In the rows, zero is written as 128.
One turn moves each row of this set onto another row. After a few examples, where does it send each row asked below?
k_824: [144 115  91 125 134 126 101 100 127 136 162 148 126 125 169]
k_375: [116 137  89 138 150  90 143 157 147 116 107 145 121  94 124]
k_461: [136  90 113 108 148 101 139 106 143 108 127 167 114 124 159]
k_31: [134 149  95 160 145 100 131 167 118 142 143 142 130 123 124]
k_843: [133 157  92 165 142 103 124 167 129 140 133 145 126 124 131]
k_199: [127 141  76 155 143  94 132 134 165 116 135 148 133  95 114]
k_532: [130 100 118 111 151  97 144 107 145 107 129 178 121 128 157]
k_448: [112 115 135 124 130 102 125 121 132 101 139 152 103 147 165]
k_370: [136 116  89 123 136 126  97 101 126 145 154 147 139 122 168]
k_266: [117 106 126 123 128  95 126 117 123 105 140 153  98 144 167]
k_506: [114 151  97 144 141  91 135 171 120 120 120 143 113 115 129]
k_304: [112 132  92 133 146  86 144 151 137 109 114 138 113  98 117]
k_710: [136 108 111 105 141 101 144 105 143 102 120 180 119 121 149]
k_179: [135 105 116 109 147  91 148 112 138 109 128 182 116 110 157]
k_112: [142  98  80 123 135  94 119  88 143 126 143 171 133 121 163]
k_747: [129 134  75 146 149  92 137 132 163 119 122 147 132  92 113]
k_850: [139 157  93 159 144 110 127 162 125 141 148 136 126 123 128]
k_87: [147 113  77 117 133 101 127  94 145 135 135 176 146 114 161]
k_767: [137 121 128 144 120 118 102 131 135 131 142 129 120 144 174]
k_589: [114 116 135 129 120  97 134 120 132 107 124 158 102 147 159]
k_719: [123 120 138 129 126  90 133 130 134 101 137 157 102 142 168]
k_575: [112 138  96 141 139  85 136 169 116 122 124 132 120 113 123]
k_882: [123 146  71 152 143  93 129 136 158 120 122 155 130  91 120]
k_101: [114 129  90 136 145  89 140 152 150 110 116 133 124  94 117]
k_72: [141 156  71 160 141 105 120 134 147 130 149 148 134 106 117]
k_558: [142 122  91 133 123 122  88 102 125 142 149 142 135 114 164]
k_151: [137 159  78 160 147 116 118 145 146 132 140 151 130 102 121]
k_786: [122 115 120 140 125 115 103 122 132 138 146 131 125 150 177]
k_661: [141 156  82 162 147 110 124 143 143 131 155 152 131 107 115]
k_687: [124 122 128 141 120 124 115 126 129 143 139 132 115 144 174]
k_325: [135 106  83 117 142  94 122  89 136 129 142 180 141 118 158]
k_56: [142 104  83 124 137  94 121  92 136 139 133 176 140 101 157]
k_391: [133 107 120 141 128 113 113 122 128 139 148 136 116 150 180]
k_859: [116 143 102 149 139  85 140 170 118 129 127 134 115 123 129]
k_235: [136 131  87 128 121 126 102 104 125 149 155 146 134 120 171]

k_558 moves to k_179
k_304 moves to k_850
k_687 moves to k_87
Now these:
k_843 moves to k_882
k_461 moves to k_391
k_786 moves to k_325
k_31 moves to k_199

One turn moves each row of this set onto another row. After a few examples, where does it send each row asked below?
k_862: [133 124 141 160 181 140 140 175 149 149 100 105 127 163 162  97 127 111]
k_652: [136 115 110 143 133 167 144 184 126 151 151 156 118 134 147 125 123 136]
k_308: [139 154 104 136 174 121 120 151 108 141 116 115 126 126 173 106  87 120]
k_117: [138 123 143 164 173 137 140 171 158 153 102  94 112 156 155 109 135 111]
k_134: [110 126 111 108 150 115 164 211 144 149 129 115  84 133 156 125 115 142]
k_670: [102 134 116 109 154 137 154 208 113 150 132 144 109 151 153 105 106 147]
k_888: [130 108  94 134 155 141 157 202 141 135 141 148 128 127 173 114 110 128]
k_701: [104 156 102 119 168 124 138 180 128 134 110 109 141 125 141  78 102 113]
k_812: [136 127 149 166 170 150 134 166 143 157 105 107 119 165 149 103 135 115]
k_454: [118 151 107 126 147 114 141 170 156 145 115  78 101 107 125 113 124 114]
k_192: [147 158 117 145 152 137 111 135 104 156 125 111 108 126 148 123 103 127]
k_696: [115 163 122 132 137 151 123 156 117 156 123 111 119 130 105  99 124 124]
k_418: [149 150 105 140 162 110 124 147 130 146 118  90  99 111 165 129 101 119]
k_684: [141 107 101 141 135 140 156 190 157 146 146 128  98 116 156 140 128 130]
k_613: [113 134 127 118 131 142 150 194 123 164 140 129  80 144 131 129 125 152]

k_684 moves to k_888
k_812 moves to k_117
Now these:
k_192 moves to k_418
k_613 moves to k_134
k_701 moves to k_696

